One turn or mirror swaps these rows in pairs. Which row does each one swap with?
vofes: -0.498 -0.094 -0.285 -0.759 -0.076 -0.269 -0.005 1.567 -1.779 -3.022
 -2.069 1.506 1.528 -3.152 0.948 -1.467
ren: 0.083 -1.265 -3.596 1.392 2.116 -0.597 0.411 -1.489 -0.554 -0.769 -1.430
 0.492 -0.205 -3.797 1.348 -0.305
zatar: -1.366 -2.161 0.525 -1.148 1.356 0.174 -1.115 -0.066 0.428 0.154 -1.737
 -0.040 -0.901 -4.497 -2.064 -2.150
zeti: 0.761 -1.821 -1.216 -2.103 2.927 -0.314 0.099 -1.512 -0.982 -2.301
 -1.878 0.785 0.703 -1.639 1.791 1.577
Duni: 0.986 0.477 -0.069 -2.223 1.477 -1.089 -1.026 -1.047 -0.804 0.130 -0.748
 -3.537 -0.487 -2.222 0.330 0.583
pom: 1.268 -2.552 -0.365 0.679 0.348 0.146 0.657 2.189 0.278 -1.330 0.110
 2.317 -0.582 -2.268 1.710 1.267
Labef: 0.655 -3.171 1.592 -0.735 0.043 1.082 -1.747 0.055 -0.419 -1.814 -0.704
 -1.535 0.938 -5.136 -0.652 -0.531
Mebos: 1.368 -0.511 0.174 -1.611 2.302 0.886 -0.896 -0.602 -0.938 -1.984 -2.786
 0.110 2.001 -2.703 0.325 1.704
ret: -1.798 -1.700 0.299 -0.609 1.032 0.299 -1.031 -0.569 0.166 0.890 -0.792
 0.086 -1.426 -4.803 -1.673 -1.888
vaki: 1.083 0.755 -1.316 -2.016 -2.018 -1.729 -0.284 1.041 1.200 -1.427 -0.378
 -0.530 -0.428 -3.115 -0.368 -1.723
bal: 1.164 0.661 -1.511 -1.234 -1.836 -1.911 -1.137 0.720 0.892 -1.079 0.316
 -1.262 -0.663 -2.680 0.037 -1.902
Tafi: 0.978 0.185 -1.014 -0.922 -1.767 -1.578 -1.634 0.820 1.201 -1.522 -0.143
 -0.931 0.225 -3.064 -0.496 -2.530
peba: 0.355 -2.573 0.178 0.579 0.358 0.059 0.160 2.350 0.685 -1.353 -0.084
 2.546 -0.389 -2.137 1.688 0.952
dapal: 0.833 0.470 -1.124 -1.352 -2.201 -1.137 -1.012 0.976 1.071 -1.060 0.220
 -0.490 -0.301 -3.145 -1.062 -2.091
tuto: 0.329 -3.072 -0.565 0.859 0.696 -0.304 0.331 1.824 0.495 -1.566 0.759
 1.947 -1.098 -2.295 2.219 0.547
pelu: 1.159 0.673 -0.970 -1.199 -2.145 -1.140 -1.436 1.050 0.896 -0.734 0.389
 -1.343 -0.401 -3.415 -0.358 -1.716
bemid: 0.294 -2.344 0.496 -1.164 2.589 1.143 0.048 -1.661 -1.520 -1.017 -1.760
 0.982 1.161 -1.881 1.795 1.086
beku: 1.199 0.821 -1.296 -1.063 -2.183 -1.391 -0.622 1.122 0.771 -1.657 -0.099
 -0.921 -0.722 -2.718 0.393 -2.083
mil: 0.733 -1.057 0.058 -2.432 2.342 0.168 -0.868 -1.099 -1.342 -1.702 -3.294
 0.642 1.698 -2.124 0.819 0.319
puvu: 1.264 -2.361 0.889 -2.564 2.527 0.802 0.048 -0.010 -0.657 -1.145 -2.196
 0.068 0.572 -1.874 1.243 2.070
tabev: 0.282 -1.659 -3.520 0.489 2.315 -0.905 1.448 -1.332 -0.967 -1.257 -1.712
 0.282 -0.702 -3.384 1.401 -0.810
duso: 0.038 -0.468 0.535 -1.351 0.796 0.102 -2.520 -1.451 -0.755 0.731 0.003
 -2.314 -0.945 -1.125 -0.625 0.223
vogo: 1.361 -2.506 -1.601 -1.976 1.204 0.930 -0.887 -1.098 -0.855 -1.615
 -2.215 0.375 0.739 -0.702 1.216 2.004
nel: -0.380 -2.613 0.196 -1.764 1.049 0.141 -1.012 -0.903 0.634 0.198 -1.094
 0.633 -1.400 -4.372 -2.178 -2.351
Nen: 0.619 1.084 -0.778 -1.560 -2.191 -1.091 -0.979 0.985 0.631 -0.976 0.129
 -0.612 -1.292 -2.841 -0.304 -1.726
seko: -0.469 -1.911 -0.925 -0.859 0.579 -2.473 -0.005 2.012 -1.754 -1.313
 0.879 -0.984 -2.926 -2.816 -0.586 -0.656
muv: 0.254 -2.180 -0.934 1.096 0.304 -0.024 0.852 2.025 0.289 -1.269 0.601
 2.208 -0.779 -2.330 1.765 1.100
dag: 2.818 -2.393 -1.296 0.876 1.219 -0.786 0.607 -1.228 -1.753 -2.325 0.468
 -1.924 -0.196 -3.373 1.129 -0.281
zade: 0.353 -2.511 0.280 0.792 0.072 -0.009 0.247 2.794 0.732 -1.574 -0.100
 1.841 -1.217 -2.234 1.360 0.881
vog: -1.439 -1.821 -0.058 0.071 1.446 0.647 -0.949 -0.663 0.722 0.178 -0.589
 -0.385 -1.380 -4.767 -2.111 -1.742
bavek: 0.932 -1.138 -0.099 -2.683 2.143 -0.400 -0.763 -1.061 -1.295 -0.191
 0.910 -2.637 -2.301 -2.836 0.097 1.023
sunul: 0.434 -1.437 -1.068 -2.295 1.144 -1.588 -1.869 -1.578 -0.621 0.089
 -0.781 -3.229 -0.625 -2.591 -1.557 0.357
munuz: 2.645 -1.750 -0.981 1.149 1.075 -0.569 0.740 -0.950 -1.079 -2.865 1.185
 -1.570 -0.673 -3.009 1.734 -0.069
fav: 1.036 -2.192 0.039 -2.476 2.560 0.960 -0.003 -0.748 -1.056 -1.829 -2.447
 0.893 1.420 -1.352 0.706 0.661
kosu: -0.204 -1.613 0.173 0.836 0.527 -0.385 0.901 2.345 0.650 -0.969 0.268
 2.025 -1.073 -2.418 1.650 1.229
tes: -0.267 -1.596 -0.427 -2.062 2.475 -1.476 -1.395 -0.835 -1.546 0.395
 -0.139 -2.549 -2.295 -2.430 0.031 0.881
bav: 0.793 -1.964 -3.615 0.081 1.851 0.226 1.249 -1.620 -0.147 -1.946 -1.733
 0.893 -0.555 -3.854 0.442 -1.037
domas: -0.715 -0.419 1.003 -2.322 2.005 -1.210 -2.233 -1.239 -0.207 -0.156
 -0.221 -2.307 -0.913 -2.662 -1.236 0.080
disan: -0.579 -0.578 -0.873 -1.710 1.968 -0.979 -1.701 -0.928 -0.911 0.370
 0.167 -3.529 -1.101 -2.321 -0.232 0.462
sopin: 0.807 -1.924 -3.821 0.140 1.648 -0.802 1.351 -1.225 -0.736 -1.380 -2.194
 1.199 -0.312 -3.576 0.506 -0.649
Dibu: 0.852 -2.628 1.513 -1.000 -0.438 0.813 -1.804 0.581 0.632 -2.695 -0.612
 -1.352 0.793 -4.726 -0.878 -0.381
fozes: 0.390 -1.740 -0.653 0.806 0.111 -0.157 0.561 2.462 0.280 -1.631 -0.479
 2.373 -1.141 -1.960 1.467 1.541

Swapped with vaki: kosu
Swapped with zeti: domas
Swapped with ret: sopin
Swapped with seko: vofes
Swapped with tuto: Tafi
Swapped with disan: fav
Swapped with muv: dapal
Swapped with Labef: dag

